Each row is where one point has got to under a steady rotation. How many steps took it there?
The counts run from 0 to 236.
[126 140 140 142 115 160 124 137 174 189 108  97 142 107 110 120  79 101
  98 138 162 147 145 149 136  61 129  97 156  74 114 120 119 149 142  90]
153
[106 134  95 120 151  97 125  96 155 148 162 169 155 142 152 156  86 166
 130 128 132 145 172  75 130 134 103 202 117 106 129 148 164  98 128 139]
195
[100  99 135 110 118 167 129 123 140  97 155 140  96 130 139  86  98 154
 113 150 163 184  83 144 120 118 135 102  89  92 133 124 110 123 168  92]
135
[111 149 190 153 125 146 138 140 183 205 130  95 140 156 167 142 136 143
  96 135 162 161 139 100 116 114 153 134 109 128 118 107 120 109 122  95]
35
[ 91 115 126 129 138  84 138  98 148 105 113 138 143 165 120 151 132 173
 150 102 149 144 142  89 140 134  50 139 140  92 159 115 144 102 108 158]
81
[122 133 124 141 115 109 135  81 174 166 102 153 168 132 129 170 100  83
 145 150 158 121 135  99 160 110 133 145 113  73 116 112 113 110 142  81]
71
[150 157 105 109 159 152 151  81 158 193 101 143 131 157 140 130  77 100
 179 147 118 117 176 113 131 120 121 137 133 134 134 132 120 143 133  97]
189
[101  79 156  83 116  98 116 133 162 119 172 123 113 147 133  88 163 162
 151 198 156 148 161 117  96  95  90 132 103  91 136 107 145 128 126 100]
138
[153 136 137 140 160 173 127 131 167 216 123 142 114 134 129 109  56  93
 135 153 138 186 134 100 129 112 105 126 126 117 134 139 120 137 131  96]
39
[148 150  93 121 104  90 178 108 123 114 123 121 103 168 120 131 120  94
 106  79 157 141 161 140 138 128  92 148 123  96 137 130 155 107 164 143]
89
[127 153 127 130 153 130 142  90 126 129 121 112  84 159  62 111 156 143
 100 108 110 147 158 170 135 138 102 149 162  90 167 174 116 119 142 159]
87
[ 86 166 147 132 128 134 174 113 174 167  98 110  93 128 146 117  93 143
  98  96 139 138 125 159 173 124 135  92 142 118  99 101 123 116 154 166]
4
[121 164 137 146 151 158 114 117 146 142 145 162 166 146 159 168 130 174
 129 120 173 170 123 120 104 147 150 150 143  67 121 165  91 104 138 162]
198
[ 77 127 149 124 172 117 158  62 204 144 138 126 104 136 128  93 106 125
 113 141 116 176  90 110 115 128 142 126  79 126 142 130 122 116 130 108]
42
[147 135 159 135 121 119  92 130 169 171 154 149 147 139 141 130 122 117
 138 157 170 188 104 117  87 121 135 171 122  73 129 140 130 117 135 108]
46
[101 120 130 113 164 161 153 125 134  96 115 146 131 144 141 143 126 192
 166 154 140 119 192 125 153 152 101 113 135  80 118 137  74 125 135 130]
106
[116 152 136 128 193 135 153  77 156 141 114 159 149 161 160 173 136 157
 139 119 184 144 121 128 119 143 126 142 141 100 124 153  92 120 122 186]
199
[ 74 134 121 109 160 151 149  86 174 149 104  99 142 180 117 130 130 125
 143 123  90 144 166 129 100 109 129 163 114  99 147 142 103 123 119  73]
68
[123 117  77 131  97 121 131 103 138 172 166  81 120 145 107 135  81 124
 114  99 157 126 190 109 132 100 122 179 131 104 139 121 141 131 150  83]
183
[156 166 145 123 131 133 104 132 110 137 118 167 142 136  89 164 140 153
 122 126 165 159 124 113 148 108 118 129 177  61 146 130 160 119 158 169]
84
[ 75  91  92  78 139 142 137 134 153 145 157 132 132 160 125 144 130 144
 154 127 131 145 184 103 162 152  92 146 103  69 114 120 121 148 121  65]
220
[134 128 124 127 124  75 131 108 171 160 153 157 134 135 159 136 116 119
 147 160 159 181 120  93 103 115  86 188 103 109 113 128 157 118 114 122]
45
[ 77 106 141 113 161 104 127 103 189 169 163 119 111 127 111 100 106 169
 113 144 128 181 121  99 116 145 117 160 103 103 148 125 124 116 117 112]
43
[140 125 127 107 130 163 146 111 151 108 132 160  96 135 164  74  88  87
 144 157 157 178 113 146 107 115 118 114  93  95 119 132 115 124 178  95]
134
[105 119 117 125 151 125 143  96 200 165 103 109 127 147 162 114 104 147
 174 150 143 144 120 132 114 110  66 136 101 116 129 113 116 130  95 136]
163
[129 185 157 116 170 122 158  83 134 128  95 130 106 150 104 123 158 125
 115 120 130 142 134 165 126 112 139 132 149  93 172 153 120 111 160 168]
86
[141 161 169 125 129 127 149  75 101 126 153 154 131 161 112 126 147 118
  91 120 152 170 113 104 112 141 128 104 128  93 188 129 154  96 179 134]
204
[167 123 113 139 157 141 136 100 126 120 126 179 117 133 109 117  84 136
 152 156 104 180 181 103 114 128 115 182 129  87 147 168 104 112 158 126]
76
[153  94 104 111 149 130 139 125 108 104 149 159 116 138 136 100  87 122
 130 153 131 161 186 109 124 135 109 139 127  68 128 182  92 137 148 113]
227
[ 66 123 105  70 145 145 155 110 163 126 138 103 118 174 129 124 152 123
 136 119 111 137 174 132 141 154 102 146  89  87 135 129 105 125 115  60]
219
[131 130 153 133 145 156  96 137 156 167 159 169 152 132 142 165 130 170
 128 146 178 204  94 126  94 128 142 159 144  81 122 133 114 131 134 150]
47
[120 112 148 129 134 126 176  98 124  68 125 163 154 144 160 129 121  96
 111 138 164 159 132 107 115 131 117 105 101  67 125 166  89 101 156 111]
229
[156 162 128 140 117 130 148 115 165 156 112 145 128 144 187 117  54  94
 118 126 125 184 111 102  95  94 118 167  92 149  90 119 142 115 152 115]
159
[ 72  95 137  83 153 104 155 110 156  83 148 122 106 147 155  97 138 158
 125 157 151 149 120 131 104 105  96 126  80 126 116 109 128 108 134 114]
137
[166 146 116 105 137 125 138 100 107 171 138 119 126 169 132 169 109 132
 169 140 174 126 137 109 126  62  77 120 159 138 130  97 176 147 158 148]
177
[135 133 105  99  99 148 140 147 118 125 166 184 127 157 159 128 100 145
 120 136 141 151 179 115 133 140 135 186 111  81 109 119 137 109 179  87]
102
[ 94 113 169 130 130 138 169 103 127  85 126 141 146 141 134 135 145 140
  93 151 160 158 144  94 101 143 126 114  88  60 144 148  79  89 137  92]
230
[154 156 181 118 122 133 122 156 115 143 124 159 160 131 101 132 146 115
 123 161 137 144 173 111 134  93  87 110 161  43 136 155 153 125 138 120]
234
[135 147  84 136 135 109 168 103 111 115 141 115  91 166  97 128 118 143
 109  78 124 159 172 153 160 119  87 164 173  99 157 154 136 130 154 161]
88
[117 147 126 121 143 122 139 148 154 144 112  87 150 165 147 124  93 136
 127 117 133 144 170 108 116  60  57 122 175 129  89 119 148 149  94 130]
151
[111 139 142  81 112 116 138 116 145 150 131 174 152 142 152 170 139  81
 137 162 149 127 138 118 173 133 146 141 104  63 106 114 137 118 159  67]
222
